One turn sends every row of this set to another row. A few are shown first. Where does it send the rows asked after them?
Kini: [ -8 -30 -19 -28  45  18 -48   5  15 -34  43 -11  -3 -30  16 -26   4   5
   9  10  -8   2  18  -8  42  -4  33 -33 -24 -25  -2 -35 -13  -5  14]
repe: [  4  -4  15  29  19   4  44  -2  38  54  15 -11  31  16   4   2  21   7
 -10  16   9 -60 -29 -47 -16 -40   9  23  -9  24  14 -10   9  -2  21]
Mus: [ -8 -26 -19 -33  33  11 -53  -6   0 -37  45 -14  -3 -41  21 -19  -5  -5
  11   2  -5   2  22  -7  38   6  28 -26 -23 -25  -6 -38 -16  -4  18]
molot: [  0 -22 -14 -30  35  13 -57   0   7 -33  41  -4 -18 -35  16 -24  -5  -6
  18   5  -2  -1  27  -6  41   6  16 -32 -21 -28   5 -32 -30  -7  18]
zak: [-25   5  -3 -10 -18   5 -11   1   0   3 -49 -17  37 -21 -42  34  24  34
 -68  -5   3  13  -8  11  12 -19  41  30   9  19 -21  20   8  15  -2]
vos: [ 12  -3  11  -1   4  16  38  21  31  46  13  -6  19   6  15   4  30  -3
 -15  -4  24 -46 -29 -15  -5 -20  -5  35  11  37  28  26  37 -43  16]
naf: [  8 -20  12   0 -17   1   3 -19 -15  13 -26   2  36 -21 -38  36  26  26
 -60   2   7  -2 -24 -20 -11 -13  48  30 -19  47 -31   3  -8  14  10]
lozav: [ 34  36 -15 -30 -23 -21 -23 -21 -12   9  22 -15  16 -31 -26  25 -23  12
 -15 -10  16  -3  21  32   0  16  22  53  25 -16 -13  64 -17  57 -42]
larer: [ -7 -28  -9 -27  37   9 -51  10   9 -35  36 -11 -25 -31  14 -28  -2  -7
  16   4  -4  -9  34 -10  42   1  11 -37 -19 -32  -2 -32 -27  -4  15]
Rimip: [ 31  -3  13  18 -21 -25 -22  -8  47   4  14  22 -25  42 -62  15 -35   3
  31 -10  -7  -4  27  23 -17 -12 -23  -1  14 -42 -19  13 -27  39 -60]
fubit: [ 32   1  12  37  -3 -29 -22  19  49   2  13  14 -39  22 -32   8 -25  27
  62  21  11 -18  24  21 -28   8 -37  27  -3 -33 -16  26 -20  44 -37]
kon: [-10   3  16  39  15  13  42  20  21  46  21 -19  21  -8   1   5  12  20
 -13  22  24 -59 -28 -12   3  -6  -5  43 -20  23  13  18  26 -32  31]
reso: [ -5 -18  13   0 -30  14  10 -16  -9  16 -10   1  39  -7 -60  41   9  16
 -74 -14  -4   1 -20   8  15  -9  37  17 -12  24 -29  10   8 -17  -9]
meke: [-30 -13  23  22 -10 -32  15  21  44   0   3 -16 -17  20   9 -20 -10 -35
  37 -38  29 -10  -1   4 -47 -33 -23  29  26   9  -6 -31  61   2  -3]
dek: [-12 -26 -13 -31  34   5 -50   2  -2 -38  43 -21 -15 -41  18 -23  -6  -9
   9   0  -5  -6  34  -8  41   5  21 -29 -19 -32 -11 -34 -20   2  16]
nivos: [ 28  36  11  22   2 -30 -28  -7  38  -5   3  -6 -32  33 -19   7  -9  21
  44  -8   5  19  55  14 -35 -21 -28   3  12 -22   5  19 -23  63 -47]
fanin: [ 12  14   7  10 -18 -33 -37  11  59  -1 -27  10 -37  30 -29   7 -16   4
  50  -7   6  -3  34  15 -28 -18 -42  13  30 -37  -3   8 -21  46 -37]
belaz: [ -5   1  25  33   3 -29  13   3  37  -4  20 -22 -17  34  23  -7   4 -13
  47 -33  18  14  24  -6 -61 -34 -25  14   2  18  -2 -29  53  17 -16]
vavu: [-30  19   9  17  10  13  34  18  39  46 -13 -27  28   6   2  -4  22   4
 -29   0  18 -48 -20 -17   8 -40  -3  26  17  16  32   5  26 -24  26]
paga: [ 19 -28  14   4 -13 -28  15  18  46   9  28  -1 -15  24  25   0   0 -28
  55 -30  23 -15  -6  -2 -55 -12 -27  39  18  15 -12  -8  59  -3 -19]
tede: [ 31  37   9  -4 -27 -27 -20 -43 -36  18  10  -2   3 -40 -44  17 -33  -3
 -23 -11  26 -22  17   6  -8  10  19  42   4   0  -6  33 -56  58  -9]
Leri: [ 16  37   3  -4 -36 -16 -13 -42 -25  20  26  -9  16 -23 -61  29 -49  -7
 -33 -22   7 -17  21  28  17  11  11  31   9 -28 -13  37 -37  34 -32]
Mazo: [-10 -23 -14 -25  47  14 -43   6  10 -32  56 -13 -11 -32  19 -39  -7  -8
  13   4   2  -5  21  -3  39  -4  29 -30 -17 -27   8 -32 -11  -6  16]
vog: [ 49   3  -5  -8 -14 -31 -28   6  53   5  12  11 -24  27 -14  19 -11  11
  57  -2   4  -4  27  15 -32  -1 -28  27  27 -30 -15  35 -10  52 -57]
nar: [ -2 -40   7  28   7 -31  32  18  57  -9  26 -13 -15  43  16   8 -23 -22
  47 -26  11  -7 -16  13 -46 -28 -14  31   6   0 -23 -23  48   6  -3]
dimip: [  4 -24  26  34   7 -39  26   3  35   6  43  -6 -13  24  -4 -29 -22 -32
  38 -22  27 -20  -9 -12 -63 -34   6  31   7  12 -19 -29  40  39 -18]
Remak: [-13 -33 -12 -28  42  12 -47  11   5 -37  35 -18 -10 -34  11 -24   5   2
   0   7  -9  -2  28  -9  46  -2  28 -36 -22 -29 -10 -31 -17  -1  13]
neku: [  6 -11  -3  -6 -10  13   8  -1  -6   3 -34  -1  21 -12 -38  52  10  30
 -68  -3   4   6 -25  22  20  -5  36  31 -11  29 -15  37 -18 -12  23]
gipo: [ 44  -1  19  21  -3 -33 -25   0  38   0   3  30 -42  28 -54 -10 -22   6
  34   3  16  -7  22   6 -38 -19  -8  10  12 -15  -9  17 -45  68 -43]
zop: [ -4  21  13   4  -5  15  -1 -10 -16   6 -30 -18  25 -14 -27  29  40  41
 -66  -8   9  27   9   2   2 -21  32  15 -13  49   2  24   3   1   6]
fuzo: [ -6 -31 -10 -27  39  10 -53   8   8 -42  45  -3 -22 -31  11 -36  -5 -10
  16  -1   3   7  23   1  33   0  25 -33 -19 -22   1 -35 -14  -8  13]
dirol: [ 34   4  -4  18   5 -34 -10   7  56  -8  15   5 -38  41 -26  13 -45   4
  49  -3   5  -6  22  36 -21 -12 -23  21  20 -45  -7  30 -31  54 -35]
ziz: [ 16  -6  -2 -24 -12  15   2   8  -4  13 -14  -1  32 -22 -32  25  30  31
 -65  -3  14   6 -19  17  10  -5  47  39   8  39 -11  53  16  -2 -12]
losa: [ 12  65   4  -2 -14 -21 -26 -37 -33  -2   8 -29   5 -28 -27  20 -18  18
 -26 -21  18  23  48  26  -6   1  15  31   8   0   3  41 -27  59 -24]
puze: [ -7 -36  26  46  -1 -28  21  29  35  -2  32  -7 -18  14   3  -9 -14  -8
  50  -9  29 -15 -11   7 -52  -4 -19  43 -13  15 -29 -19  62  -2  -7]
Koli: [ -4  54  -9 -14 -34 -32 -33 -30 -14   6 -10 -29  12 -36 -28  26 -35   1
 -11 -21  14  -6  33  25   2   7   3  46  27 -31 -10  32 -30  61 -20]
riti: [-15 -25 -10 -26  46  13 -39  11   5 -29  47 -21 -13 -35  16 -35  -1  -7
   3   4  -2 -13  27 -11  46  -4  23 -33 -17 -29   2 -30 -15  -6  19]
Dirun: [-13 -36  -6 -26  39   8 -45  16   5 -41  41 -14 -24 -33  14 -35  -1 -12
  10  -3   1  -2  29  -6  37  -1  21 -35 -18 -25  -7 -37  -9  -7  15]
lole: [ -7  -7  17  28   0  15  47  -2  40  55  22  -8  31  28 -15  14   7  -6
 -20  -4  -1 -56 -26 -22   7 -32 -11  10  -4   8  15  -8  21 -43   9]
Lavu: [ -5 -28  25  30 -17 -29  27  -4  39  10  46  -6  -5  36 -14  -4 -33 -41
  37 -39  10 -18  -3   5 -41 -24 -18  18   9  -9 -21 -33  51   0 -29]
ketal: [-11  26  21  29  14  11  38  -2  22  39   6 -31  20  13  25   6  34   9
 -13  -9  16 -23   1 -28 -14 -38 -12  14  -8  40  37  -5  30 -27  27]
kobaz: [ 20  28  -9 -10 -19 -27 -15 -24 -23 -11  12 -13  -6 -26 -40  30 -54   0
 -23 -21  19   6  15  52   6  14  21  48  13 -18 -16  51 -39  50 -14]
neze: [ -9  -9   1  18  12   9  54   7  31  38  10 -24  25  12  21  28   3  -4
 -17  -4  10 -48 -37 -11   2 -23  -4  36  -8  21  15   3  21 -40  45]
demif: [  0 -12   7  14 -10  10  -3  10  -9   3 -20  -1  24 -28 -50  36  18  55
 -53  22  10   2 -18  18  10  10  36  40 -25  28 -34  38   1   3   0]
vesin: [ 15  32   1  10 -23 -28 -23 -18 -27   2  25 -19   1 -44 -37  22 -45  19
  -1   2  24 -12  22  36  -4  34   8  60  -6 -20 -28  47 -24  53 -22]

Mazo turns into fuzo
fanin turns into Koli
And these:
fubit turns into vesin
nar turns into dirol
Rimip turns into Leri
belaz turns into nivos
gipo turns into tede
larer turns into dek
paga turns into vog

One turn sends every row of this set to another row. A few are shown first. Where does it send the rows asked after them?
Makiz: [  7   8 -24   7  14   3 -17  57  45 -22  16  50  11   8  50  -8  40  -8]
Zafam: [ 27  10  15   4 -19 -16  59 -12  50 -37 -38  -7   2  47  28   0  36  20]
nog: [  6  58  26  49 -29 -19 -37 -15  56 -35  20  55  54  10  25 -15  15  35]
nobud: [ 18  21  30  34 -33 -11 -49   4  26  -3  40  80  23 -10   7 -19  -9  -3]
zemu: [ 43 -20  24 -17 -47 -28  -5  26  19 -13  -1  60  -1  16  19 -28 -29  47]
lep: [ 25 -28  -8   7   1 -24  21  23  83 -31 -22  32  15   4  26  30  16 -48]
barav: [  8   5  35  46 -37   5  17 -18  58 -17   0 -25  12 -17  -7 -58  -1  33]
fab: [ 25   4  16   3   2  18   4   9  36  34 -25  39  69  51   7 -20   1  -2]
Git: [ 38  -1  37 -27 -47 -12 -32   4  65 -13  42  65  41  19  10 -13 -13  16]
soka: [  9  28  -4  75  -9 -24  31  -3  29 -81  -8  16 -14   7  33   4  15  15]
mipu: [ 28  18   9  16  -7 -24  38  32  11 -37  -2  62  48  56 -12  26 -14  19]
vota: [ 20 -22  17  34 -25  16 -37 -12  40 -49  25  45  19   9  27 -18 -18 -73]
mem: [ 16 -13 -14  45  14  27 -23  15  35 -18   5  50  50  27   8 -62 -53  31]
sitin: [  6 -36 -29  44  21   3   0 -13  83  -6 -43  12  21   7  20 -44 -13  -5]
dap: [ 35 -11 -32  36  38  -9  31 -11  66 -13  36  36  -4  23 -18  -8  11 -15]
von: [ 15  42  15  44 -29 -33 -14  11   6 -23 -30  53  11  14  48 -26  21  45]
nimar: [ 37   1 -14  29  20   5  12 -20  42 -47 -43  53  41  64  13 -21   9 -45]
fol: [ 28 -47  32  -4 -40   7   1 -26  67 -46  11  23  38  32 -11 -21 -59 -16]
tege: [ 32  16  15 -11 -30 -26   2   4  53 -18 -15  27  25  36  46 -37  16  81]
Zunos: [  3  -3   1  21 -20   6 -29  49  67 -67 -22  53  66   6  43   1 -29   6]
Fup: [ 51  26  27  20 -28  10   8  -8   7 -46  20  20   6  34  25 -44  50 -39]
galev: [ -8  10 -15  31   8 -24  28  36  63  -8  32  21  22  -2  -5  10  -2  56]
Nem: [ 24   5  55  38 -69 -25  18   3  51 -71   6   0  43 -12   3   5 -16  -6]
nazur: [ 32 -14   2  32 -23  -5   0 -10  23 -49  68   0  -9   7   0 -69  -5  13]
Rukuf: [ 41 -41   9  -4 -15   1  41 -19  20 -11 -10  12 -19  46  -8 -43 -25  13]
belu: [ 28 -38 -40  35   9 -20  12  13  71 -93  -4  41  15  22  21 -13 -35   4]
nire: [ -6  18   3  70  -4   6 -19 -23  82 -44  32   7  18 -16  37 -13  18 -17]
zugub: [  35    2   21   21  -52  -12   12   -2    9 -112    1   25   14   36
    4  -43  -15    7]
dipa: [ 17  -1   5  61   2 -20  39 -16  67 -38 -28  38  41  17 -33  18 -38  -7]
dosom: [ 17 -13  43 -11 -56  -5  -2   2  50 -19 -16 -16  24   5  29 -34  33 -32]

soka turns into nire
nog turns into nobud
mipu turns into galev
And these:
lep turns into belu
nazur turns into dosom

One turn sends every row of this set to another row. A few are shown first. Where does it send the rows asked after them?
nemog: [ -9  -6  47  -8 -20  11 -15 -62  40   5  26  12 -12 -17 -11  12  -4   7
  12  39  15  -2 -34 -56   1  20  18  21 -50]
kef: [ -12   11    9    9   -9   -3   24 -113   -6  -23    4  101    2   24
   13    0    1   61   29   53  -51  -14  -28    7   13   21  -17   -7
    1]
Pak: [-11 -24  22  44  18   6  37 -71  20 -49  14  25 -19  31 -48 -30  15  47
 -34  21  10 -56 -22  -8  37  26  17  -4 -14]
sek: [ 21 -25 -30   0  22  -2  47  13  -6 -20  32   3  -9  -1 -32 -15 -17   0
 -34  24  -9 -41  28  29  33  39 -41 -26  15]
lifad: [ 36 -18 -11  14  31   3  62   6  -2 -15  45  -6  -4   8 -21  -4 -19 -24
 -20  40 -25 -41  34  25  28  46 -34 -19   8]
bevi: [  -5    6   11    9   15    1    8 -118   -6  -23    6   98   -1   25
    6    5   15   55   27   37  -51   -7  -25    2   35   24   -1   11
  -13]
Rol: [ -1 -22  34  30  18  11  43 -70  26 -48  11  20 -13  36 -43 -37  11  44
 -36  26  19 -53 -10 -12  48  33  21  -9 -25]
tep: [  2   2  58  -6 -15  10 -14 -68  34   5  24  12  -6  -1 -12  21  -8  10
  28  26   8 -12 -43 -58 -12  12   8  11 -44]
Duves: [-19 -50  22  14 -10 -36  16 -17   5 -30  10  40  -6  18 -18 -17  -6 -31
   9  68 -15 -51  13 -45  36 -18 -49  17 -46]
miva: [ -5 -28  15  34  13   3  41 -69  30 -50  17  21   3  36 -41 -22  13  31
 -22  21  28 -51 -16 -25  53  23  35  -8 -22]
fesa: [  0  -2 -17 -30  31 -22  23 -58  16  23  57  95  47  34  54 -17 -11  33
  -5  45 -30 -22  39  21  29  11 -54 -11 -16]
vedu: [ 14 -18  25  22  10  -5  35 -71  31 -59  16  28 -15  14 -46 -24  20  50
 -30  27  27 -64  -9 -15  45  31  18   2 -30]
zaveb: [-18 -56  11  11   3 -37  -1 -15  -3 -35  24  40 -16  16 -14  -7  -6 -19
   4  56   2 -68  10 -44  31 -11 -40  28 -52]
kopo: [ 16  -9  -2 -56  -5 -12  -1   1  18  10   3  20  12  28   5  29 -59 -27
  -2  16  -9 -19  27 -20 -21  -9 -32 -28   3]
feto: [-30 -52  25  10  -9 -34  13 -19   6 -26  20  34  -8  29 -19 -10 -13 -20
  -2  67 -33 -61  12 -47  27 -18 -45  17 -49]
Bug: [-34 -16  13  15  15  12   7 -71 -33  -5  44  62  20  26  26 -12   4  71
   3  69 -68 -34  -2  15  34  32 -35   0 -31]
paba: [ 23 -25 -28  21  32  -4  58  13   6  -3  54  10 -11  21 -21 -13  -8  -8
 -25  23 -17 -45  40  22  26  32 -39 -17  11]
Kope: [ 16   9  14 -64 -10 -27  20 -10  23  27  19  13  16  33   5  20 -49 -21
   0  12  -4 -15  28 -18 -22 -21 -38  -9 -10]
Miz: [  7  25 -11 -54  23  15  28 -82   5  30  35  92   0  11  21  13 -30  20
  14  35 -22  34   5  31  14  37 -34  14   0]
lefo: [  3 -15 -10 -49  25 -36  18 -57   1  24  60  79  39  33  41 -14 -22  22
  12  47 -34 -15  35  36  38  20 -56 -19  -1]
vuno: [-17 -11  30 -33   1 -19   6 -95 -22  14  28 104  31  14  15  -4 -26  30
   1  91 -32 -14 -10 -31  28  12  -7  11  -9]
kote: [ 46  14  33  -3  16  20  20 -57  86 -14   8  17 -13   1  -9   3 -20  18
 -10  -1   2   1   8  41  -6  39 -13 -43  -2]
Baga: [-32 -55  22   2  -6 -41  17 -38  18 -32   9  20 -15  23 -13 -14 -11 -20
  18  59  -7 -55  15 -42  46 -10 -50  18 -54]
Goda: [ 41  18  25 -27  10  13  21 -49  74 -24  11  13 -16  -9 -18  11 -33  25
 -10 -13 -11  -3  -2  32  -3  45 -14 -49  -2]
ruga: [-21  -2  17 -24   5  -6  23 -85 -24   5  28  99  40  22  26 -14 -37  37
 -17  85 -49 -10 -26 -31  16  12 -15   4 -15]
Safel: [ 26 -17 -15  15  32  -6  65  14  -4  -7  47   5  -5  11 -24 -25  -8 -11
 -24  21 -13 -39  31  19  41  40 -39 -22   7]
guba: [ 36   4 -48 -19  20  16  39 -72   9   4  36  64  25  48  20   1  19  54
   2  47 -40  -6  29  51  28  35 -10  -8  11]
vakos: [ 17  17 -40 -16   5  25  43 -77   3  12  45  72  15  48  26   2  16  64
   4  52 -16 -17  34  46  14  32 -22   3   2]
fum: [ 11  30 -16 -44  17   0  45 -84   7  18  57  95   6  19  35   2 -25  20
  19  36 -20  19 -12  25   4  35 -46  16 -14]
Zaru: [ 18   4  11 -57 -12 -14  15  -9   9  20  -2  11  14  36   3  18 -48 -31
   4  20   4  -9  28 -13 -21 -22 -36  -9  -6]
gon: [ 10  -3  53 -23 -10   7 -12 -67  41 -11  31  25 -12   6 -12  30 -20  11
  12  32  10 -26 -31 -67 -11  15  15  20 -59]
das: [ -2   7  61 -12 -23   2  -8 -74  40   4  23  21  -3 -12 -19  17 -12  16
   8  33  -2 -16 -50 -55 -14   6   7  12 -39]
Vel: [-17 -35   9  -1  18  -3   9 -78 -33 -18  53  57  21  40  15 -19   9  58
   4  85 -66 -33  -5  16  44  33 -20  13 -37]
riv: [ 37  16  35  -3  25  10  15 -49  67 -28   1  23 -14   0  -7   2 -29   2
 -16 -14  -3   7  10  54  -3  32  -7 -37  -6]
zepup: [ 25  12  17 -56  -8 -29  13 -15   3  22  -3   2  15  21   8  15 -45 -24
  -3  18   0 -20  42 -18 -17  -8 -22 -20   7]
geke: [ 41  18  22  -7  16  15  28 -58  81 -11  13  22 -20  -4 -18   1 -21  23
 -19  -8  12   5   0  51 -11  29 -17 -27   1]

Safel turns into Duves
fum turns into kef
And these:
Kope turns into das
zepup turns into nemog
bevi turns into guba
Goda turns into vedu

One turn sends every row of this set to another row. A few are shown first. Where does it send the rows asked after them?
D: [-19 -13 -67 -37  -8 -39 -17  -6  -1  -8  23  -8 -20  -6]
C: [-13 -29  37   6  34  20  14  -1 -10 -18  64  17 -15  38]
T: [ 34  10  36  30 -20 -33  40 -15  -2  24   5   9 -10   1]
V: [-27 -16 -55 -19 -31 -50 -12   2   3  -9   5 -18 -12  -5]
B: [-24  -9 -53 -33  -5 -30 -18   9  -7 -37  35  -5 -16 -17]
H: [ 16  19  34  25 -27  43  -1  19  -7  -5  33   3  -5  15]
F: [-20 -30  -4 -12 -23  24   4  37   5  35 -23  22   4 -41]
E: [ 21  -4 -36 -28  43 -18 -15 -41   7  35  28  13  19  23]
P: [  5 -31  15  -4  39  -8  27 -34   1  32  46  18 -30  47]
K: [  1  16  25  26 -22  -8   1  26   1 -35   6 -20  38  -6]
A: [ -9 -25  14   2  19  35 -34 -17 -10   5  57  36  21  41]
L: [  3 -22  29  25  -9 -18  41 -16   8  39  10  -9 -26  48]
W: [-16 -21  52  36 -15  12  28  15  -2 -11  28 -10 -12  38]
U: [ 15   2  -8  15 -19 -47  10 -20  16  36 -23 -18  29  18]
Z: [ -3 -28 -14 -27   1   2  18  16   5  50 -18  33  -8 -48]
R: [  9 -34  17   7  26 -42   7 -51  -4  35  28  42  16  26]
S: [-34 -45   2 -19   2  24  -8  34  -2  12  -1  40  20 -44]
G: [-31 -12 -41 -16 -28 -41 -13  17  -5 -39  17 -16  -8 -17]
N: [-16 -44  -8 -34  25   2   6  13  -2  27   3  51   7 -51]
Y: [  7  11  -3 -18  39  21 -24   6  -8 -37  56  11  29   0]

N turns into Z
L turns into W
And these:
Y turns into E
A turns into R
G turns into B

